Each path below is one point turned by a fixed rotation once a step. After each direction that follows a path, write how fast that rotation turns it, in degrees per step (0 if it stays still).
Each turn is a multiple of 5 degrees from 10 to 175, or 0.
Each row of a path follows its step; steps can be skipped.
Rotation 1:
step 0: 1 -10 2 -6 14 21 -2 1 -4 10 -3 4 8 7 -9 -12 3 8 3 -5 11 -4 -4 3 -6 -6 12 6 5 1 1 -13 -8 2 -2 5 -11
step 1: 2 3 -10 -1 12 -4 -6 -10 5 4 -7 4 9 -13 -3 -2 3 0 -15 5 3 12 7 -13 0 -7 -10 -13 -1 5 -11 4 10 -1 -5 -2 -15
step 2: 10 -1 -11 -4 -2 2 1 0 2 6 -3 16 -4 8 11 -3 4 8 0 7 0 -2 7 16 1 2 -10 6 1 -2 11 17 -18 -4 2 1 -8
step 3: 2 0 0 1 11 -3 -14 1 -6 -2 -7 2 4 4 0 -11 8 10 2 6 12 12 -11 6 -9 -15 10 9 -2 10 8 -10 11 -1 11 5 -2
step 4: 10 -9 -26 7 -5 0 -8 -4 -1 1 0 5 1 -6 -12 5 1 14 -7 -2 6 -1 7 -8 2 7 0 -1 0 -12 -4 -5 8 -1 -7 -9 -14
step 5: 1 6 0 -5 5 9 2 16 -6 9 -7 9 11 2 -13 -2 3 2 -7 -4 -3 -7 5 7 -4 -14 -9 10 -1 4 3 9 -16 2 5 6 -14
step 7: 4 -13 -12 -14 -10 -2 -8 -11 -12 9 -7 4 0 -2 1 -5 3 7 4 1 10 -7 7 5 -15 6 -4 -3 -3 -6 6 5 0 -9 4 -12 -9
step 8: 9 5 -1 9 10 -2 -4 -1 -8 1 -2 13 13 10 -13 -2 2 5 -9 8 8 -4 -10 2 -4 -8 -7 10 -7 18 -3 -11 -9 3 -4 -1 -3
step 9: -1 -8 -11 9 20 7 -5 2 14 5 4 -1 0 -10 7 5 18 4 -8 2 5 2 7 1 -2 4 1 1 -7 -12 3 -1 1 0 -2 4 -17
Directions:
5 -4 1 -2 2 0 4 3 -1 1 -4 3 -4 4 -4 2 -5 -1 2 0 -2 -2 5 2 0 2 -3 -3 -1 1 5 1 -2 2 3 -2 2 -> 135
2 -3 -2 1 2 3 0 1 -3 0 2 2 1 1 -6 -1 0 1 0 -4 -1 0 -3 -4 -2 0 1 2 -3 -1 -4 -7 -1 1 -4 -7 1 -> 90
